Here are some points:
c(1.4, 1.0, -0.8, 2.0, -0.7, 0.9, 0.6, -0.4, 0.2, -0.5, -0.4, -0.5, 0.7,
  0.8, 0.3, -1.0, -1.6, 0.4, -0.1, 0.9, -0.4, 0.0, 1.1, -1.5, -2.1)
c(-0.9, 0.3, 0.2, -2.6, 1.2, -1.0, -2.0, -0.1, 1.6, 0.3, -0.2, -0.1, -0.7,
  0.1, -0.4, -1.2, -0.2, 0.3, 0.5, -1.9, -0.7, 2.3, -1.1, -1.1, 0.0)
c(3.3, -1.4, -2.8, 1.4, -0.1, 1.0, -2.5, 2.7, -1.1, 1.1, -0.4, 0.0, -1.8,
  -0.1, -1.5, -2.1, 1.3, 1.6, -1.5, -0.4, -2.1, -0.7, -1.8, -0.7, 1.7)
c(-0.6, 0.5, 0.3, 0.4, -0.2, -0.2, -0.2, 1.0, 0.8, 0.8, 1.9, -0.5, -0.2,
  0.4, -1.2, -2.7, -0.8, 0.6, 0.8, 0.4, 0.7, -1.2, 1.1, -0.2, -0.7)
c(0.7, -0.1, -1.8, -2.4, -0.2, 0.5, -0.2, -1.7, -0.4, -1.5, 0.4, 0.2, 1.6,
  0.1, -0.4, 1.6, -0.2, -1.5, 0.8, -0.9, -0.2, -0.3, -0.5, 0.4, -0.4)
c(0.9, -2.6, -4.5, 0.5, -1.1, -0.4, -0.7, 0.8, -0.4, -2.0, -1.6, -0.3, -0.8,
  1.7, -3.6, 0.5, -0.9, 0.0, -0.8, 1.0, 0.3, -2.2, -0.5, -2.0, -0.5)
c(-0.4, 0.2, -0.7, 0.5, 0.4, -1.4, 0.2, -0.7, 0.2, 0.6, 0.1, 0.3, 1.4,
  -0.6, 0.5, 0.0, -0.4, 0.1, 0.4, 0.3, -0.4, -0.3, -0.7, 1.1, -0.8)
c(-0.1, 0.2, -0.1, 0.5, 3.1, -0.8, -0.3, -0.1, -0.5, -0.2, 0.0, 0.3, 0.0,
  0.1, -0.2, -0.1, -0.4, 0.2, 1.5, 0.9, -0.9, -0.3, -0.4, 0.5, 0.2)
c(-0.7, -0.8, -0.5, -0.8, -0.9, 0.1, 0.0, -0.3, 0.2, -0.4, -3.1, -0.3, -0.8,
  -1.0, -0.2, -0.6, 0.2, 0.8, 0.9, 0.7, 0.4, 0.7, -0.6, 0.4, 0.1)
c(-2.0, 0.9, 1.3, -1.0, 1.0, -1.3, -0.1, -0.7, -0.7, -0.7, -0.2, 2.1, 0.3,
  0.6, 1.8, 1.2, 0.8, 0.0, -1.7, -2.2, 2.2, -1.5, 0.7, 0.5, 0.0)
c(-1.2, -1.0, -0.4, 0.2, -1.1, 0.9, -0.8, 0.9, 0.9, 0.0, 0.7, 0.3, -0.9,
  -0.3, -0.9, -1.9, -0.3, 0.3, -1.4, 0.4, 0.0, -1.3, 1.7, -0.4, 0.6)
c(0.9, -0.6, -1.2, 1.5, 0.2, 0.5, -0.8, 0.3, 0.0, 0.7, 0.5, 0.9, 1.2,
  0.7, -0.6, 1.1, -0.7, 0.7, 0.1, -1.8, -0.4, -2.1, -1.0, 1.8, -0.4)
c(-1.8, 0.5, 1.4, -2.2, 1.2, -0.5, 0.2, -1.7, -0.8, -0.1, 0.7, 2.1, 0.7,
  0.3, 1.9, 1.7, 0.6, -0.4, -1.7, -2.3, 1.8, -1.2, 0.4, 1.0, 0.3)
c(0.9, -0.3, 2.5, -0.9, 0.2, 1.4, -1.5, -2.8, 0.6, 0.6, 0.1, -1.5, -0.9,
  0.8, 1.8, 0.0, -1.0, -0.6, -2.2, -0.9, 0.5, 0.5, -0.1, -0.4, -1.4)
c(0.9, 0.6, -0.9, 1.3, 0.5, 0.2, 0.9, 1.2, -1.3, 0.1, -0.3, 0.4, 0.5,
  -0.4, 1.7, 0.3, 0.4, 0.8, -2.4, 2.0, -1.1, -1.5, 0.1, 0.1, -0.6)
c(1.1, -1.1, -0.8, -0.1, 0.1, 0.5, 1.3, -0.3, 0.2, 0.0, 0.3, -0.8, -0.6,
  -0.1, 1.0, -0.6, -0.2, 0.6, 0.7, -1.8, -0.1, 0.0, 0.0, -0.6, 1.4)
c(-1.2, -0.1, 1.5, -0.2, 0.5, -1.2, 0.2, -1.2, -0.8, -0.2, 0.6, 0.6, 0.9,
  -0.6, -0.1, -0.6, -0.4, 1.3, 1.4, -0.4, 0.3, 1.3, 0.0, 0.9, -0.9)
c(-1.6, -0.1, 0.1, -1.5, -0.9, -1.3, -1.0, 1.8, 0.6, -0.7, 0.0, 1.6, -0.7,
  -0.1, -0.9, 0.5, -1.6, -1.0, 3.3, 1.3, 1.9, 0.4, -1.1, 1.1, 0.7)
c(-0.2, 0.7, -0.6, -0.6, 1.2, -0.2, -0.4, 0.2, 0.0, 0.0, -0.9, 1.1, -0.9,
  -0.8, -0.3, -1.4, -0.1, -0.7, 0.2, 1.4, 0.4, 1.6, 0.0, -0.6, -1.1)
c(3.0, 1.8, -2.2, 0.4, -1.0, -1.2, -1.0, -1.5, -1.6, -0.2, -0.2, -1.4, 3.2,
  -0.7, -0.4, -0.9, 0.6, -1.5, -0.7, -1.4, -0.1, 0.7, 0.1, -0.9, 1.7)
c(1.3, -0.8, 0.4, -0.5, -0.9, -0.7, -0.1, -0.4, 0.9, 1.2, -0.3, 1.1, -0.2,
  -0.8, 1.5, 0.2, 0.1, 0.2, 1.2, 1.3, -1.1, 1.2, 1.1, 1.8, 0.9)
c(-0.1, -1.2, 0.8, -1.6, 0.5, 0.5, 0.7, 0.4, 3.5, 1.0, 0.7, 0.3, -0.4,
  -1.3, 0.4, 0.1, -0.6, 0.3, -0.5, 1.2, -0.8, 0.5, 0.2, 0.6, -2.1)
c(-0.3, 0.0, -0.5, -0.5, -0.1, -0.9, 0.1, 1.6, -1.7, -2.0, 1.8, 1.3, 1.4,
  0.9, 0.2, -1.4, 1.3, 0.7, -2.2, 2.4, -0.7, -2.3, -0.1, -1.2, -1.6)
c(-1.7, 0.6, -2.5, -0.4, -1.0, -2.1, 0.0, 1.8, -0.6, 1.1, 0.6, 0.7, -2.7,
  -1.4, -0.6, -0.3, -1.2, -0.3, 3.5, 1.6, 0.5, 0.8, 0.0, -0.1, 0.2)
c(-0.4, 0.1, -1.1, -2.3, 0.5, -1.0, -1.7, -0.6, -1.1, 0.7, -1.0, 0.2, -1.1,
  -1.6, -0.4, -1.4, 1.6, 1.2, -1.4, 0.2, -1.3, 0.1, 0.0, -1.2, 1.2)
c(-0.3, -0.8, 0.0, -0.9, 1.0, 1.9, 0.3, -0.7, 1.4, 0.1, -1.1, 0.2, -0.3,
  0.8, 2.2, 1.7, -0.9, -1.5, -0.5, -0.1, 0.3, 2.5, 0.4, 0.8, -1.5)
c(0.6, 1.6, 0.1, 1.5, 0.7, 0.6, -0.9, -0.6, 0.6, 0.6, 0.8, -1.0, -0.1,
  -0.2, -1.0, -0.5, -0.5, 0.5, -1.1, 0.1, -0.9, -1.1, 0.4, -0.2, 0.0)
c(0.2, 0.0, 0.3, 0.1, 0.4, 0.2, -0.4, 0.8, 0.3, -0.3, 0.8, -0.3, -0.6,
  0.5, 0.8, -0.3, 0.4, -0.6, 0.3, -0.4, -0.3, -0.7, 0.6, -0.2, 0.3)
c(0.9, 2.1, 0.1, 2.1, 1.9, -0.8, -0.4, 0.3, 1.5, 1.7, 0.8, 0.4, 1.6,
  0.2, -0.4, 0.2, -1.9, 0.8, 0.3, -0.2, -2.0, -0.2, -0.3, -0.2, -0.5)
Here are 16 more points, each followed by its number:
c(1.3, -0.4, -0.6, 2.1, -1.1, -1.1, -1.4, 0.5, -0.5, 2.1, 0.6, -0.8, 0.7,
  0.2, -0.3, -1.5, -2.2, 0.2, 1.6, -0.1, -1.6, -0.6, 0.1, 0.3, 0.9) 0
c(0.3, -1.0, 0.4, 0.4, -1.8, -0.1, -1.1, 0.4, -0.3, -0.3, 0.3, -0.1, -1.1,
  0.3, 1.9, -1.2, -0.2, 1.0, -1.6, -0.4, 0.5, -0.7, 0.4, 0.6, -0.3) 1
c(-1.2, -0.5, -0.4, 0.0, -0.6, 0.2, -0.3, -0.4, -0.1, -0.8, 1.0, -1.2, 0.1,
  -0.2, 0.6, -1.3, 0.2, 0.2, 0.9, -0.4, -0.5, 0.4, 0.0, -0.4, 0.4) 2
c(1.2, 1.9, 1.2, 0.9, 1.4, 0.0, -1.4, -0.2, -0.1, 2.3, -0.1, 0.6, 2.3,
  0.5, -0.7, -0.9, -2.0, 0.5, 0.1, 0.4, -1.5, 0.3, -2.0, 1.6, -0.7) 3
c(0.0, 0.2, 1.0, 0.3, 0.1, 0.7, 0.5, -1.1, 0.4, -0.5, 0.6, -0.8, -0.1,
  0.5, 0.5, 0.7, -0.8, -0.2, 0.1, 0.6, 0.1, 0.5, -0.2, 0.1, 0.7) 4
c(0.5, 0.2, -1.2, 1.8, -1.1, -0.3, 0.8, -2.5, -1.1, -3.6, 0.7, -2.7, 4.7,
  -2.5, 0.2, -1.5, 0.2, 1.6, -1.1, -1.1, 1.3, -1.5, -1.1, 0.0, -2.5) 5
c(-0.7, -0.6, 0.5, 0.7, -0.1, 0.2, 0.4, 0.3, -1.4, 0.2, 1.4, -1.8, 0.0,
  -0.2, -1.5, -1.0, 0.0, 0.1, 1.2, -0.7, 1.2, -0.6, -0.5, -0.9, 0.8) 6
c(-0.7, 0.9, 0.5, -0.7, 0.4, 1.5, -0.8, 0.1, 0.7, -0.8, -0.2, -1.2, -0.5,
  -0.3, 1.0, 0.0, 0.7, 0.1, -0.3, 1.5, 0.1, 0.6, 1.1, 0.9, -0.5) 7
c(0.9, 0.5, 0.3, -0.3, 1.5, 1.3, -0.5, -0.1, -0.1, -0.8, -1.1, 0.0, 1.1,
  -0.1, -0.2, -0.7, 0.8, 0.7, 1.1, 2.1, -1.7, -1.7, 1.1, -0.3, 0.0) 8
c(-0.9, 0.3, 0.8, 0.5, -0.8, -0.2, -1.6, 0.3, -0.1, -0.2, 0.4, 0.8, 0.6,
  0.1, 1.1, -0.2, -0.4, -0.4, 0.1, 1.9, 0.7, 1.8, -2.7, -0.4, -1.1) 9
c(-0.6, 0.6, -0.1, -0.3, 0.1, -0.3, 2.3, -2.9, 1.9, 0.6, 0.0, 0.0, 0.8,
  0.0, 0.0, 0.1, -0.2, 2.2, -1.3, -1.7, -0.5, -0.1, 0.3, 0.1, -0.5) 10
c(2.0, -0.5, -0.5, 0.2, 1.1, 0.9, -0.2, 0.5, 1.2, 0.1, -0.2, 0.2, 0.1,
  0.5, 1.4, 0.2, 0.2, -0.1, 0.8, 0.0, -0.6, 0.2, -0.7, 0.1, -0.4) 11
c(0.0, -0.8, 0.2, -0.6, -0.7, 0.1, 0.6, 0.8, 1.6, 0.5, 0.0, 1.2, -1.1,
  0.7, -0.8, 0.5, -0.2, -0.1, -0.4, -2.7, -0.6, -0.6, -0.1, -0.7, 0.0) 12
c(0.7, -0.2, 0.4, 2.2, -1.0, 0.8, 0.4, -0.9, -2.5, -0.5, 0.9, 0.4, -1.2,
  1.1, -7.1, 1.2, -3.0, 0.1, -3.0, 0.6, 1.5, 0.6, -0.1, -0.4, -0.7) 13
c(-0.1, 2.0, -0.8, -1.3, 1.3, 0.2, 0.1, 0.4, -1.8, 0.0, -0.3, -0.3, 2.0,
  -1.7, 0.5, 2.4, 2.8, -0.8, 0.0, -1.6, -0.8, 1.5, 1.6, 0.6, 1.6) 14
c(2.8, 2.1, -1.3, 1.8, -0.8, 0.2, 1.7, -0.5, 1.0, -1.5, 0.4, -1.7, 0.0,
  1.4, 1.7, -0.7, -2.6, -1.1, 0.2, 0.7, -0.7, 1.5, 0.8, -1.6, -5.0) 15
Which of these numbered points is nearest to each point below by angle, seen from the average point of the first points? Its number follows each.
c(0.4, -1.5, -0.5, 0.5, -1.1, -0.9, 0.4, -1.6, -1.1, -0.3, 0.1, 0.0, 1.0,
  1.0, -3.6, 0.6, -1.3, -0.1, 0.4, 0.8, -1.1, 1.7, 0.4, 0.0, 0.3) > 13
c(-0.9, -0.9, 0.0, -0.2, 0.1, 0.2, -2.5, 1.7, 0.5, 0.1, 0.7, 0.8, -0.1,
  0.3, -0.2, -0.4, 0.2, 0.1, 0.5, 0.7, 0.3, 0.9, -0.8, 1.2, -0.4) > 9
c(0.9, 1.4, 0.6, 0.4, 1.5, -0.9, -0.7, -0.1, 0.2, 1.4, 0.5, 0.4, 1.4,
  0.6, -0.4, -0.6, -1.1, 0.9, -0.4, -0.4, -1.1, 0.6, -0.6, 0.3, -0.7) > 3
c(1.2, 1.5, -1.2, -0.3, 0.1, 0.9, -0.6, -0.2, 0.9, 0.6, -0.5, -0.4, 0.4,
  -1.4, -0.4, 1.9, 0.9, -1.1, -0.6, -2.3, 1.5, 0.4, -0.7, 0.3, -0.1) > 14
c(-1.3, -1.9, -0.1, -0.1, -2.2, -0.3, -1.6, 2.5, -0.1, -0.9, -0.6, -0.5, 0.2,
  0.8, 3.6, 2.6, 0.8, 0.6, -2.0, 0.6, 0.6, -0.1, 0.7, 0.8, -0.8) > 1
c(-0.1, 0.0, -0.4, -0.4, -0.3, -0.5, -0.8, 0.9, -0.6, 0.6, -0.3, 0.1, -0.1,
  0.6, -0.7, 0.2, -0.5, -0.7, 1.5, -0.3, -0.5, -1.6, 0.4, 1.8, 0.4) > 0
c(-0.5, -1.0, 0.4, -0.1, -0.4, 1.0, 0.8, -0.4, 0.5, -0.3, 0.0, -0.8, -0.4,
  -0.7, 1.0, 1.4, -1.1, 0.2, 1.8, 0.7, 0.0, 0.4, -0.1, 0.4, 0.0) > 4
c(0.3, -0.5, -0.2, -0.5, -0.1, -0.1, -0.1, -0.5, -0.6, -0.8, -0.2, -0.1, 1.9,
  -0.8, 0.6, -0.5, -0.1, 0.5, -0.6, -0.1, -0.6, -0.9, 0.3, -0.7, -2.3) > 5
c(0.3, -0.9, -0.1, 2.2, 0.7, -1.0, 0.5, 0.2, -1.1, 1.0, -0.4, -0.4, 0.3,
  0.2, -0.9, -1.4, -1.1, 0.3, 1.0, 0.1, -0.2, -0.6, 0.0, 0.5, 0.3) > 0
c(1.0, -0.6, -0.1, 1.1, 0.6, 1.8, -0.9, 1.3, 1.0, -0.4, -0.3, -0.3, -0.1,
  -0.2, 0.3, -0.1, 0.3, 0.3, -0.4, 1.0, 0.0, -0.4, -1.2, 0.1, 0.0) > 11
c(4.8, -1.6, 1.3, 5.3, -1.2, 0.3, 4.6, -4.8, -3.1, -2.1, -1.1, 0.5, -2.0,
  5.3, -1.3, 2.3, -6.7, -0.4, -8.5, -0.1, 0.0, 0.4, -4.4, -1.2, -0.6) > 13
c(1.2, -0.6, 0.1, 0.3, 1.0, 0.6, -0.6, 0.7, 0.1, -0.4, -0.4, -0.5, 0.2,
  0.2, 0.3, 0.8, 0.2, 0.4, -0.7, 0.1, -0.3, -0.5, -0.4, 1.5, 0.6) > 11
c(0.7, 0.9, -1.0, -1.2, -0.5, 1.7, 1.0, -0.5, -0.4, 1.1, -1.1, -1.0, -0.2,
  -0.4, -2.9, 1.5, -1.1, -0.5, 0.1, 0.0, 2.5, -0.1, 0.0, -1.0, -0.4) > 13
c(-0.3, 0.7, 2.0, -0.6, 1.3, 1.3, -0.5, 0.8, -0.2, 1.5, -0.4, 0.4, 1.8,
  0.1, -0.1, 0.3, 0.0, 0.3, -1.1, -0.1, -1.3, -1.1, 0.3, 1.7, -0.3) > 3
c(-1.0, -0.7, 2.4, -0.4, 0.5, -0.5, -0.7, 1.1, 0.9, 1.0, 1.7, 2.1, 0.8,
  -3.8, -0.4, -2.6, -1.3, 0.3, 1.2, 2.1, 1.6, 3.1, -0.4, 0.0, -0.6) > 9
c(0.1, 0.0, 0.5, 0.7, -0.1, -0.7, 0.3, 0.5, 0.5, 0.7, -0.1, -0.1, 0.7,
  -1.0, 0.1, 0.5, -0.5, -0.1, 1.6, 0.3, -0.9, 0.3, -0.1, 0.6, 0.8) > 0
c(1.2, 0.1, -0.8, 0.1, -0.5, -0.6, 0.0, -0.3, 0.5, 0.9, -0.4, 0.4, 0.7,
  1.1, -0.7, 0.3, -0.4, -0.1, -0.3, -2.3, -0.6, -1.5, -0.7, -0.4, -0.6) > 12
c(-0.7, -1.6, -0.6, -2.0, -0.1, 0.3, 0.2, 0.9, -1.6, -0.5, 0.4, 0.7, 0.2,
  0.0, 0.3, 0.3, 1.0, 0.0, -0.5, -0.6, 0.1, -0.6, 0.9, 0.9, 1.6) > 14
c(0.2, 0.0, -0.5, -1.0, -0.8, -0.6, 0.4, -0.8, -0.8, -0.3, -0.3, -1.7, -0.5,
  0.3, 0.5, 0.8, 0.1, 0.0, -0.7, -1.3, -1.2, 1.0, 1.6, 0.6, 2.5) > 14
c(0.8, 1.0, 0.3, -1.5, 0.6, 0.9, -1.2, 0.9, -0.4, -0.6, 0.8, 0.7, -0.7,
  1.1, -0.1, -0.7, 0.0, 0.3, -0.6, 0.7, -2.5, 0.1, 2.0, -1.4, 0.4) > 8
c(0.3, 0.4, 0.3, -0.5, 0.8, -0.1, 0.0, -0.2, 0.0, 0.8, -0.3, -0.2, 0.9,
  0.2, 0.2, 0.0, -0.7, -0.3, -0.7, -0.1, 0.3, -0.9, 0.4, 0.6, -1.1) > 3
c(0.6, -0.5, -0.3, 0.7, -1.8, 0.2, -1.5, 2.0, 0.2, 0.1, -0.4, -0.4, -1.3,
  -0.4, 1.4, -1.1, 0.0, -0.2, -0.9, 0.3, 1.0, -0.2, 0.1, 0.5, 0.3) > 1
c(-0.1, -0.1, 1.0, -0.3, 1.9, 1.4, 0.6, 1.7, -0.4, -0.5, -0.8, 0.2, 0.0,
  -1.1, 2.5, -0.8, 3.1, 0.2, -2.8, 2.3, 0.0, 0.5, 3.0, 1.0, 0.0) > 7
c(-0.5, 1.4, 0.2, -1.1, 1.9, -0.5, -0.2, 0.8, 1.6, -0.7, 1.3, 1.6, 1.0,
  0.0, -0.4, -1.4, -1.4, 0.4, 0.8, 0.9, -0.1, 0.4, 0.0, -0.1, -1.4) > 3
c(-0.1, 0.6, 1.1, 0.6, 0.2, -0.3, 0.8, -0.9, 0.5, -0.4, -0.5, 1.1, -0.7,
  0.5, -0.9, 1.5, -1.2, -0.7, 0.8, 1.2, 0.0, 1.6, -0.3, 0.0, 0.1) > 4
c(-1.9, 1.0, -0.2, -0.7, 0.4, -1.4, 0.0, -2.6, 0.4, 0.8, -1.6, 0.1, -0.2,
  -0.8, 0.4, -0.5, -1.4, 0.1, -0.6, -1.3, -1.5, -0.6, 1.8, -0.2, -0.3) > 10
c(1.7, -1.3, -1.6, -0.5, 2.5, -0.2, -0.9, 0.0, 0.2, 0.5, -1.3, -0.4, 0.4,
  -0.1, 0.8, 0.4, 1.1, 1.4, 0.1, 0.3, -0.7, -1.5, -2.6, 1.9, 1.5) > 11
c(1.0, -0.8, 0.0, -0.9, 0.4, -0.7, -0.2, -0.2, -0.5, -1.0, -0.8, 0.3, 1.2,
  -0.4, 1.3, -1.2, -0.2, 0.7, -0.8, -0.4, 0.7, -0.5, 0.6, -0.4, -1.3) > 5
c(-1.2, 0.3, -0.1, -2.1, 1.4, -0.4, -0.1, -0.9, 0.1, 0.4, -0.6, -0.1, -0.5,
  1.0, 0.4, 0.1, -0.6, -0.9, 0.7, 0.2, -0.6, -0.4, -0.8, 0.6, -3.0) > 15
c(0.6, -0.1, -0.4, 0.2, -0.6, 0.5, -0.5, -0.1, 0.6, 0.1, -0.6, 1.0, -0.5,
  0.3, -0.9, 0.1, 0.3, -0.3, 0.4, -0.5, -0.8, 0.3, 0.2, -0.4, 0.9) > 12
c(-0.4, 0.9, 0.3, 0.4, 0.1, -0.7, 0.1, 0.7, -0.2, 0.8, -0.3, 1.2, 1.1,
  0.2, -0.4, 0.2, 0.0, 0.5, -0.4, -0.2, 0.2, -0.1, 0.4, 1.3, 0.0) > 3
c(-2.1, -0.2, 0.8, 0.8, -0.5, 0.2, -0.1, 1.6, -0.8, 0.6, -0.1, 0.2, 0.3,
  -0.7, -0.4, -0.2, 1.1, -0.4, -0.4, -0.3, 3.7, -0.3, 0.8, -0.6, 0.1) > 6
c(0.5, 0.3, -0.5, 0.3, -0.4, -0.4, 0.6, -0.4, 0.4, 0.0, -0.2, -0.3, -0.4,
  -0.8, -0.8, -0.4, -0.3, 0.6, -0.3, 0.8, 0.2, -0.2, 0.2, -0.6, -0.3) > 13
c(0.2, 0.6, -1.0, -0.4, 1.1, 0.3, 1.8, 0.5, -0.9, -0.4, -1.5, -2.3, 0.1,
  -0.1, -0.9, 0.0, 0.5, -0.3, 2.4, -0.8, -1.0, -1.6, 2.6, -0.5, -0.8) > 8
c(-0.3, -1.5, 0.2, -1.1, -0.5, -0.5, -0.5, 0.2, 1.0, 0.0, -0.6, -0.1, -0.5,
  0.0, -0.9, 0.9, -0.3, -0.7, 1.3, 0.8, -0.3, 1.9, -1.4, 0.3, -1.0) > 9
c(-1.7, -0.5, -0.2, 1.3, -1.2, -0.1, -0.5, 0.7, -0.4, 1.5, 0.7, -1.0, -0.4,
  0.1, -1.2, -1.5, -0.8, -0.6, -0.2, -0.7, 2.2, -2.8, -0.5, -0.4, -1.8) > 6
c(0.7, -0.2, -1.4, 0.1, -0.1, 1.0, 0.1, -0.3, -0.6, 0.3, -0.4, 0.5, 0.0,
  -1.1, -0.6, -0.2, -1.7, 0.1, 1.3, -0.1, -0.3, 0.9, 1.4, -0.1, 1.5) > 0
c(-0.1, -0.8, -0.4, -2.0, 0.8, -0.8, -0.6, 0.3, -0.2, -0.3, 0.8, 0.9, -0.2,
  0.5, 0.8, -0.3, -0.6, -1.7, 0.6, -0.5, -0.4, 0.1, 0.8, 0.7, -1.7) > 15
c(1.4, 1.9, -2.9, 1.1, 0.2, -0.3, -0.8, -1.4, -0.6, 0.6, 1.5, -1.0, 1.1,
  -0.9, 0.4, -0.6, 0.9, 0.9, -0.1, -0.5, -0.1, -0.7, -1.1, -1.5, 1.2) > 5
c(2.2, 0.0, -0.4, 0.7, 1.0, -1.1, 1.8, -0.9, -1.5, -0.8, 0.1, -0.3, 1.2,
  -0.2, -0.8, 0.3, -1.7, 0.7, 2.1, 0.9, -1.7, -1.6, -0.8, 0.3, 1.3) > 0
c(-0.3, 0.6, 1.1, -0.1, 0.5, -0.6, 0.6, 0.2, -0.6, 1.2, -1.1, 0.5, 1.3,
  -5.2, 0.4, -0.1, -1.2, 0.0, 1.2, -2.8, 1.3, 1.0, 1.3, -0.2, -0.9) > 14
c(1.2, -0.9, 0.1, -0.1, -0.9, -0.7, -1.0, 1.9, 1.2, 1.1, -0.2, 1.3, -1.1,
  -1.7, -0.2, -0.3, 1.0, 0.2, -0.5, 1.1, 0.9, 0.2, -2.2, 1.5, -1.5) > 9
c(0.9, 0.4, 1.0, 0.2, 0.8, 0.2, 1.5, 0.7, 1.2, -1.1, -0.7, 1.2, 1.5,
  0.4, 2.0, 1.3, 1.2, -1.0, -1.0, 0.6, 0.7, -1.2, -0.8, -0.4, -1.0) > 11
c(0.3, -0.5, 0.4, 0.6, 0.0, 0.3, 0.3, -1.7, 1.9, 0.6, 0.2, -1.2, 1.0,
  -0.8, 0.2, -0.4, -0.5, 1.6, -0.5, 0.1, 0.4, 0.3, 0.8, -0.1, -0.2) > 10
c(-1.2, -0.9, 0.0, -0.8, -1.2, -0.7, 0.7, -1.0, 1.3, 0.8, -1.5, 0.1, -0.4,
  -1.4, -0.2, 0.3, 0.1, 1.0, 0.8, 0.2, -0.5, 0.6, -0.7, 1.3, 0.0) > 10
c(-0.5, 0.3, 0.1, -0.2, 0.8, 0.6, -0.7, -0.2, -0.5, -0.2, 0.2, -0.5, -0.6,
  -0.2, 0.6, 0.2, -0.5, -0.3, -0.3, 0.7, -0.1, 0.6, 0.5, 0.0, -0.8) > 7
c(0.1, -0.7, -0.8, 0.2, -1.4, 0.7, 2.5, 0.9, 0.3, 0.4, -1.2, 0.7, -0.3,
  0.1, -1.1, 1.6, 0.0, -0.5, 1.1, -0.3, 0.0, 0.0, -0.4, -1.0, 1.1) > 12
c(-0.3, -1.5, 0.7, 0.1, -2.6, -0.2, -1.2, 2.4, -0.8, -0.7, -0.6, -0.1, -1.1,
  0.6, 1.8, -1.7, 0.1, -0.7, -1.0, 0.9, 0.7, -0.5, 1.5, 3.1, -0.1) > 1
c(-0.1, -0.7, 1.2, 0.2, -0.1, -0.4, -0.2, 0.4, -0.9, 1.2, 0.4, 1.0, 1.3,
  0.1, 0.1, -2.0, 0.8, -0.3, -1.4, -0.7, 0.0, -0.8, -2.3, 0.1, -0.3) > 3
c(-1.3, -0.8, -0.8, -0.5, 0.2, 0.9, 0.5, 0.3, 0.8, -0.8, -0.8, -1.8, -0.6,
  -0.7, 0.4, 1.0, 0.5, -0.4, 1.1, 0.9, 1.0, -0.7, 0.5, -0.6, -0.6) > 7
c(0.5, -1.0, 0.5, -0.6, -0.2, 0.9, 0.5, -1.0, -1.5, 0.3, -0.1, 1.2, -0.6,
  1.6, 1.4, 1.3, -0.7, -0.2, 0.1, -2.8, 0.1, -0.1, 0.4, -0.5, 1.4) > 12
c(-0.3, -0.6, -0.8, 1.9, 2.0, -0.1, 0.7, -0.4, 0.1, -0.1, 0.7, -1.5, 0.6,
  -0.1, 1.3, 0.5, -0.9, -0.2, 1.6, 0.0, -0.7, -0.1, 0.0, 0.9, -1.6) > 15
c(0.5, -0.3, -1.0, -0.6, -0.5, -1.0, -0.4, -1.4, -0.7, -0.2, -0.2, -0.1, -0.2,
  -0.1, -0.2, -0.2, -0.5, 0.8, 0.1, 0.0, 0.2, 0.5, -0.9, 0.0, -0.7) > 5
c(-0.8, 1.8, 0.9, 0.4, 0.0, -1.0, -1.7, 0.6, 1.1, 0.9, 1.7, -0.2, 0.1,
  0.0, -0.6, -2.4, -0.7, 0.9, 0.9, -0.7, -0.2, -0.8, 0.0, -1.3, -1.3) > 0
c(0.9, -0.6, -1.2, -0.8, -0.6, -0.8, -1.1, -0.6, -2.0, 1.4, -1.4, 0.8, -0.1,
  0.6, -1.3, 0.4, -0.1, 0.6, -0.6, -1.1, -0.3, -0.4, 0.4, 0.1, 0.0) > 13
c(0.6, -0.3, 0.6, 1.0, 0.5, 1.5, 0.2, 0.7, -1.4, -0.5, 0.3, 0.3, 0.2,
  0.5, 1.7, -0.5, 2.0, -0.3, -2.0, 2.1, 0.8, 0.2, 2.0, 0.8, 1.0) > 7
c(-1.0, 0.8, -0.2, 0.4, 1.5, 1.6, -0.9, 0.9, -0.2, -1.4, 0.7, -1.0, 0.5,
  0.2, -2.2, -0.7, 0.6, -0.4, 0.6, 0.4, 1.8, -1.0, 0.2, -0.9, -0.4) > 6
c(0.7, 0.9, -1.4, 0.9, -0.7, -0.9, -0.9, 0.7, -0.9, 0.2, -0.6, -0.8, 0.9,
  0.2, 1.2, -0.4, 1.7, 0.4, 0.0, 0.1, -1.1, 1.1, 0.8, -0.7, -0.4) > 14
c(-0.1, -0.7, -0.8, 0.5, -0.3, 1.0, -0.3, -0.1, -0.4, 0.0, 0.5, -1.3, -0.2,
  -0.1, 0.7, -1.3, -0.3, -0.1, 0.3, 0.0, -0.1, 0.5, 0.0, -0.7, -0.3) > 2
c(1.1, 0.4, -0.4, 1.7, -0.9, -1.4, 2.3, -2.0, 0.6, 0.8, -0.6, -0.2, 0.3,
  -0.3, -0.6, 0.8, -1.8, 1.2, -1.0, 1.3, -0.8, -0.2, -0.4, -0.1, -0.4) > 10
c(0.5, 0.9, 1.2, 0.7, 1.7, 0.4, 1.8, -0.6, -0.9, 0.2, 0.1, 0.5, 2.2,
  -2.2, 0.7, 0.2, -0.5, -1.1, -0.1, 0.8, 1.9, 0.8, 0.0, 1.1, -1.8) > 5
c(1.0, -1.3, 0.2, -0.8, 0.7, 0.2, 0.4, 0.0, -0.3, 0.2, -1.0, 1.3, 1.0,
  -0.2, -0.5, 0.0, -1.2, -0.4, -0.6, -0.2, 0.0, -1.4, -1.3, 0.0, -1.3) > 3
c(0.0, 1.3, 0.6, 0.6, 0.6, 1.0, -0.6, 1.4, 0.4, 0.5, 0.5, 0.3, 0.8,
  -0.6, -0.7, -0.2, -0.1, -0.5, 1.3, 0.8, 0.5, -0.1, 0.0, -0.1, 0.0) > 3
c(-0.2, -0.3, -0.9, -1.0, -0.7, -0.4, 0.5, -2.1, -0.3, 0.2, -0.5, -0.2, 1.0,
  -0.6, -2.1, 0.0, -0.9, 0.6, -0.1, -2.7, 1.1, 0.8, 0.0, 0.0, 0.8) > 10
c(-2.1, 0.3, -0.4, -0.9, -0.2, -1.3, -1.1, 0.2, -0.8, -0.3, 0.7, -1.0, 0.7,
  0.0, 0.9, -0.4, 0.2, 0.1, 0.9, -1.4, 0.4, -0.6, -0.2, -0.1, -0.5) > 2
